One vector is turned by the same rotation once a tick. Each row is the vector after some number of ticks, and that number follows the row.
The counts run from 0 to 438.
[120  86 101 112 145  99 182 101 152 106 119 126 144  94 143 141 160  93
 117 164  93 128 148 110 151 123 111 122 147 147 103 114 118  69  92] -> 223
[114  77 117 134 120  81 149  76 170 134 104 151  95 134 139 168 142 150
 111 172 136  96  69 136 137 158 107 129 148 103 128 115 131 121 104] -> 391
[119 126 138 133 112 130 155  72 128 139 149 147 114 127 162 192  96 167
 122 134 135 111 108 162 155 148 115 108 135 108  84 173 157 161 110] -> 135
[ 98  95 116 117 132 107 127 117 140 139 139 150 106 121 133 147 163 142
 145 199 101 159 141 135 159 169 104 113 147 109  76 168 140  77 134] -> 405
[126 114 110 107 101 130 140 152 108 108 152 156 122 109 142 149 144 137
 153 167 117 121 184 166 155 145 135 107 122 141  63 195 139 106 164] -> 38
[126  85  99 101 124  92 106 111 143 117 109 166  67 124 116 119 183 163
 131 194 117 120 129 110 142 146 114 129 140 102 110 138 115  86 130] -> 279
[117 134  97 129 114 101 155  72 145  97 152 123  67 111 125 143 102 170
 126 167 123 102  94  98 144 150 140 114 120 113 120 120 142 175  81] -> 132
[153 135 105 115 154 136 126  96 129 157 111 159 129  92 131 142 114 140
 124 130 108 119 126 148 152 172 153  81 135 125  85 152 202  96 142] -> 206
[120 117 109 161 155 153 167 126 105  91 171 115 147 112 137 170 103 121
 103 150  89 143 125 102 172 187 115 115 110 107 110 142 154 176 150] -> 119
[123  91 122 129 123  90 163  83 121 123  90 130  94 116 141 152 130 160
 146 195 135  58 122 161 127 144 117 167 126 141 128 143 104 126 127] -> 148
[169  95 108 129 110 150 169 133 110  58 140 143 118 108 148 162 113 128
  86 121 124  88 127  98 139 130 122 114 104 111 132 112 126 194 143] -> 367
[102 129 115 136 162 161 160 120 135 139 108 109 154 139 118 184 107 124
 122 130 126 112  86 144 147 174 158 107 127 138  73 170 176 120 105] -> 318
[ 90 109 117 120 141  97 132  82 148 153 123 141  99 123 124 147 146 158
 143 196 114 139 116 141 157 171 117 120 146 109  89 166 144  84 114] -> 24
[133 128 103 103 124 182 119 154 138 111 134 155 119 147 115 166 135 141
 103  96 133 119  95 115 146 154 166  74 123 103  76 167 181 145 125] -> 186
[116 118 120 116 164 193 150 127 116 111  99 116 152 158 123 189 136 131
 110 106 132 104  89 114 146 140 152 117 120 123  76 174 156 134 106] -> 64
[142 121 102 150 102 122 174 121 128  79 169 131 104 101 142 163  86 134
 105 141 118  95 124 119 145 159 132  97 107 123 132 118 140 201 137] -> 123
[125  98 121 102 169 129 162  77 128 138  86 135 157 100 146 157 152 117
 129 144 105 114 144 136 153 115 123 124 146 143  72 154 150  61  95] -> 339
[141 102 107 144 155 149 156 139 108  95 160 135 155  95 143 156 128  97
 104 152  78 162 160 100 173 181 109 104 115 110 103 137 146 131 162] -> 109
[149 109  96 134 158 121 176 124  95  95 127 122 141  70 133 129 125 107
 121 178  77 119 185 122 159 156 128 134 116 148 118 121 135 112 160] -> 225
[126 132  88 101 118 110 168  88 169 120  98 133 103 106 126 145 115 138
 122 130 136  66 101 142 116 130 173  92 135 157 108 126 163 115  73] -> 325
[121  71  95 122  96 110 156 191 165  69 126 139 114 146 124 155 165  99
 114 159 131  91 117 130 128 149 134 119 125 139 124 124 100 121 135] -> 295
[127  84  82 106 105 100 129 177 142  76 135 144  78 123 111 122 169 130
 131 192 108 111 139 106 138 163 134 120 105 123 116 130 107 115 155] -> 290
[116  98 107 140 139 132 190 103 129  62 135  97 122 125 136 165 129 119
  99 146 115 106 106  74 145 127 116 138 107 123 124 112  98 166  85] -> 244
[115 105 120 161 157 121 145  97 115 139 115 131 120 122 136 172 100 155
 121 171 120 103  79 156 152 206 113 129 122 104 124 147 154 164 155] -> 12
[140  77 125 137 146 111 133 121 100 130  84 153 113 122 140 155 152 149
 132 189 122  86 121 161 136 179 100 160 123 112 122 149 117 123 178] -> 276
[145 123  96  89 119 102 159  75 153 123  97 152 102  90 139 133 135 140
 127 142 125  74 141 137 124 105 154 108 138 157  96 131 155  81  80] -> 335
[153 123 130 141 114 158 162  98  93  95 150 134 118 115 159 184  92 160
 103 118 135  91 123 138 144 138 129 121 109 112 103 155 142 203 136] -> 251
[128 112  95 102 112 156 132 146 171  97 126 146 103 156 115 163 145 132
 100 107 142 105  80 106 131 134 166  76 128 109  87 138 164 133  92] -> 187
[145 102 100 122 101  69 133 103 143 120 118 170  62  94 133 119 122 163
 132 195 117  86 118 148 135 167 126 113 128 113 135 117 132 133 153] -> 397
[135  86 121 141 145 101 153  81 112 119  84 135  97 125 136 161 127 169
 124 172 139  70  85 137 127 155 114 162 119 110 145 129 116 158 134] -> 265
[110 110 111 164 141 120 181  99 122  96 137  99 119 115 137 172  90 140
 112 161 117  99  91 124 147 173 129 135 110 126 140 120 121 193 120] -> 128
